The rows below come in pairs that one turn or mirror swaps. Which row does each named row swap with?
Q869: | +1.97 | +3.41 | -0.25 | +1.37 | +1.82 | -2.06 | -0.62 | -1.96 | +1.54 | +1.23 | -0.54 | -1.77 | +0.57 | +0.73 | -3.95 | -2.08 |
Q959: | +2.53 | +0.12 | -1.99 | -1.05 | -0.94 | -0.62 | +1.81 | +0.10 | +0.99 | -1.38 | +3.16 | -3.17 | +0.21 | +0.67 | -1.88 | +0.35 |
Q376: | +2.37 | -2.65 | -0.54 | +0.87 | +1.88 | -1.39 | -1.55 | -3.22 | -1.91 | +2.24 | -0.97 | -1.50 | -1.79 | -0.04 | -2.36 | +0.41 |
Q922: | +1.03 | -3.79 | +4.75 | +3.67 | +0.69 | +0.02 | -1.17 | +1.09 | -1.94 | -1.25 | -0.10 | -1.24 | +1.55 | -1.20 | -1.42 | +0.43 |
Q120: | -1.07 | -1.48 | +1.17 | +0.62 | +0.36 | -1.45 | +1.06 | -1.17 | -5.62 | +0.83 | +2.16 | -1.37 | +0.79 | -0.41 | -1.05 | -1.69 |
Q610: | -3.16 | -3.69 | -0.14 | +3.49 | +0.50 | +0.64 | +1.94 | -3.12 | +0.05 | -1.69 | -1.42 | -0.42 | +1.04 | -1.21 | -0.37 | -2.14 |
Q449: | -2.56 | +0.36 | +1.95 | -0.26 | +0.76 | -1.20 | +0.81 | -1.84 | -0.84 | -1.54 | -0.22 | -0.61 | -0.48 | -0.29 | +5.13 | -0.41 |
Q802: | +1.38 | +3.68 | +2.27 | +1.12 | -0.70 | -1.17 | -0.43 | +1.68 | +0.48 | -0.68 | -0.81 | -0.34 | +0.67 | +3.66 | -0.11 | -2.39 |
Q677: | -2.55 | -0.02 | +5.69 | +0.75 | -1.35 | -1.70 | -1.23 | -2.25 | +1.12 | -1.50 | +0.31 | -1.29 | +1.52 | +0.92 | -0.61 | +2.07 |
Q819: | -1.12 | -2.82 | +4.88 | +1.07 | -0.25 | -0.83 | +3.41 | -1.54 | +2.06 | -2.55 | +0.18 | -1.31 | +2.72 | -0.29 | -0.99 | +0.32 |
Q385: | -2.33 | +1.51 | +1.28 | +0.86 | -0.44 | -2.32 | -3.59 | +0.80 | -1.48 | -3.24 | +0.96 | -1.17 | +3.17 | -0.23 | -1.73 | -2.75 |
Q271: | +0.99 | -1.20 | +2.31 | +4.18 | +1.29 | +2.30 | -1.96 | -2.98 | -1.22 | +1.38 | -0.56 | -2.32 | +0.29 | -0.73 | +0.65 | -0.05 |
Q6: | +1.15 | +0.38 | +2.99 | +0.49 | +2.67 | +0.32 | -1.07 | +1.03 | +1.31 | +0.15 | -4.13 | -3.09 | -0.86 | +2.08 | -2.35 | -0.93 |
Q766: | +0.07 | -0.32 | -2.78 | -0.10 | +0.76 | -0.79 | +1.87 | -1.19 | -2.59 | -1.07 | +0.04 | -2.27 | -1.47 | +0.32 | +2.90 | -0.43 |
Q478: | +0.18 | +1.94 | +0.74 | -3.59 | +1.36 | -3.72 | +1.25 | -0.16 | +2.00 | -2.44 | -0.72 | -0.72 | +1.34 | +1.75 | -0.01 | -1.55 |
Q390: | +1.37 | -1.46 | -1.92 | +0.67 | +1.28 | -1.09 | +0.64 | +1.97 | -0.64 | +3.34 | +1.11 | -1.65 | -0.09 | +0.00 | +0.15 | +1.32 |
Q981: | -2.42 | +1.50 | +3.58 | -0.88 | +1.62 | -4.90 | -0.79 | -1.36 | +1.51 | -2.38 | -1.85 | -0.84 | +1.97 | -1.54 | -0.88 | -0.27 |
Q838: | -3.69 | -1.22 | +1.33 | +3.62 | +0.57 | -1.20 | +2.21 | -1.85 | +1.38 | -2.33 | +2.69 | +0.18 | +1.89 | -0.98 | +1.06 | -0.77 |
Q847: | -2.52 | -2.11 | +1.14 | -0.77 | +4.56 | -1.54 | -2.99 | -2.70 | +3.08 | -1.70 | -0.07 | -0.82 | +0.06 | -0.65 | +0.72 | -1.01 |
Q323: | -2.57 | -1.12 | +0.30 | +1.42 | -0.16 | -2.98 | +1.42 | -0.64 | +2.80 | -2.83 | +2.27 | +1.14 | +3.40 | -2.08 | -1.43 | -0.22 |
Q883: | +0.87 | -3.91 | -2.62 | -0.51 | +2.21 | -0.41 | -1.90 | -1.08 | -0.41 | -0.19 | -0.06 | -4.10 | -0.27 | -0.87 | -1.65 | -3.23 |
Q913: | +0.15 | -3.29 | +3.27 | +0.73 | +0.79 | -1.75 | +0.08 | -1.78 | -2.90 | -1.09 | -1.35 | -2.24 | +2.79 | -0.44 | +2.42 | -3.74 |
Q871: | -3.56 | +0.09 | +2.60 | +0.45 | +0.46 | -0.69 | -2.82 | +0.72 | +1.40 | -1.85 | -0.81 | -1.42 | +0.00 | -0.76 | -4.34 | +1.07 |
Q862: | -1.21 | -3.35 | +1.01 | +0.19 | +0.70 | -4.65 | -0.60 | -1.60 | -0.16 | -2.00 | -0.27 | +1.93 | +2.17 | +0.44 | +1.57 | -3.54 |
Q452: | -1.23 | -2.00 | +5.26 | +0.92 | -0.42 | -1.10 | +0.81 | -0.56 | -3.43 | -1.78 | +0.10 | -0.94 | -0.19 | -0.60 | -3.31 | -0.12 |
Q765: | +3.51 | +1.13 | +0.65 | +0.91 | +0.96 | -1.01 | +3.06 | -0.91 | +1.16 | +1.08 | -0.38 | -1.85 | -0.47 | -0.02 | -0.42 | +2.63 |
Q66: | +2.43 | -2.81 | -1.56 | +0.37 | +0.39 | -1.58 | -1.87 | +4.07 | +1.13 | -2.52 | +0.74 | -1.16 | +0.22 | +0.52 | -0.33 | -2.05 |
Q383: | +1.80 | +1.13 | +1.71 | +1.57 | -0.64 | -0.39 | +1.48 | -0.05 | +5.67 | +0.33 | -0.62 | -0.96 | +1.33 | +0.61 | -2.60 | -1.70 |
Q230: | +1.72 | +0.11 | -1.96 | +1.52 | -0.57 | -0.29 | +1.66 | -1.47 | +2.14 | +0.16 | -0.55 | -3.04 | -2.36 | -0.18 | +1.35 | +1.80 |
Q296: | +0.03 | +0.96 | +2.48 | +0.68 | +0.43 | -0.32 | +0.06 | -3.90 | +0.30 | -0.24 | -0.40 | -1.49 | +2.70 | -1.27 | -5.64 | -0.07 |
Q7: | +1.45 | -1.26 | -1.43 | -0.92 | -1.35 | -2.10 | +0.70 | +1.96 | +1.15 | -2.23 | -0.68 | -0.67 | -1.46 | +2.22 | -2.61 | -3.73 |
Q38: | -2.32 | -3.91 | +1.33 | +2.61 | -0.90 | -2.32 | +0.30 | +1.10 | +1.11 | +0.36 | -0.87 | +0.83 | +3.91 | -1.75 | +0.79 | -0.76 |
Q180: | +3.18 | +1.01 | +0.41 | +1.22 | -1.17 | -0.32 | -1.95 | -2.07 | -0.45 | -2.18 | -0.26 | -1.12 | -0.16 | +0.03 | -5.13 | -2.48 |
Q29: | +2.36 | +0.19 | +3.98 | +1.40 | +0.90 | -0.41 | -2.54 | +1.26 | -1.48 | +2.21 | -0.23 | -2.63 | -0.58 | +1.35 | +0.27 | -1.85 |
Q60: | -1.85 | -1.56 | -1.56 | +0.08 | +1.40 | -1.41 | -2.59 | +0.65 | +2.21 | -2.77 | +0.58 | -0.73 | +0.37 | -0.04 | +3.69 | -2.47 |
Q525: | -0.35 | -2.37 | +2.77 | +0.11 | +2.52 | -2.28 | +3.12 | -1.68 | -1.73 | -2.98 | -0.02 | -0.09 | +3.37 | -0.57 | +0.85 | +0.60 |
Q788: | -1.23 | -0.88 | -2.37 | +2.87 | +0.28 | +1.94 | -0.50 | -3.58 | +2.14 | +0.49 | -0.25 | -1.40 | -0.82 | -0.54 | -1.50 | -1.90 |
Q214: | +3.18 | +1.48 | +0.81 | +1.92 | -0.15 | -0.76 | -2.86 | -4.27 | -0.32 | +0.34 | -0.23 | -1.11 | +1.52 | +0.02 | +1.68 | -1.89 |
Q285: | -1.34 | +2.06 | +3.34 | -1.19 | +0.02 | -2.72 | -0.17 | +0.47 | +0.43 | -1.61 | +3.08 | -1.84 | +0.91 | -2.31 | -0.79 | +1.92 |
Q691: | -0.69 | -0.59 | +4.74 | -2.36 | +2.58 | -2.63 | +0.16 | +0.03 | +0.59 | -4.45 | -0.87 | +0.11 | -0.70 | +0.86 | -0.85 | -1.56 |
Q50: | +2.36 | +0.47 | +1.35 | +1.17 | +0.41 | -0.90 | +0.08 | -0.62 | -1.43 | +1.24 | -0.45 | -1.36 | -4.43 | +0.01 | +1.20 | -2.41 |
Q637: | -3.73 | -2.63 | +1.65 | +1.86 | -0.39 | -1.94 | -1.55 | -1.28 | +0.99 | -2.12 | +0.21 | +0.62 | -1.42 | -2.87 | -0.90 | -3.98 |
Q236: | -0.75 | -4.25 | -0.79 | -0.77 | -0.99 | -1.86 | +1.35 | +0.06 | +1.58 | -0.32 | -3.90 | -1.13 | -0.39 | +0.51 | -0.66 | -3.09 |
Q396: | -2.27 | -2.46 | +1.40 | +0.49 | -0.26 | -2.01 | -4.85 | +1.98 | +2.22 | -1.30 | -0.02 | -1.32 | +1.08 | -0.93 | -1.43 | -3.68 |
Q208: | +0.82 | +1.58 | -0.99 | +0.02 | -0.26 | -1.16 | -1.32 | -0.33 | +3.97 | -0.39 | +1.92 | -1.59 | -0.36 | +3.68 | -2.05 | -1.17 |
Q132: | +2.84 | -2.24 | -3.91 | +0.42 | +0.78 | -0.80 | +1.37 | -1.68 | +1.23 | -1.41 | -0.62 | -1.60 | +1.38 | -0.34 | -2.96 | -0.41 |

Q66 swaps with Q922
Q959 swaps with Q819
Q847 swaps with Q214
Q7 swaps with Q452
Q323 swaps with Q765
Q132 swaps with Q525
Q869 swaps with Q981

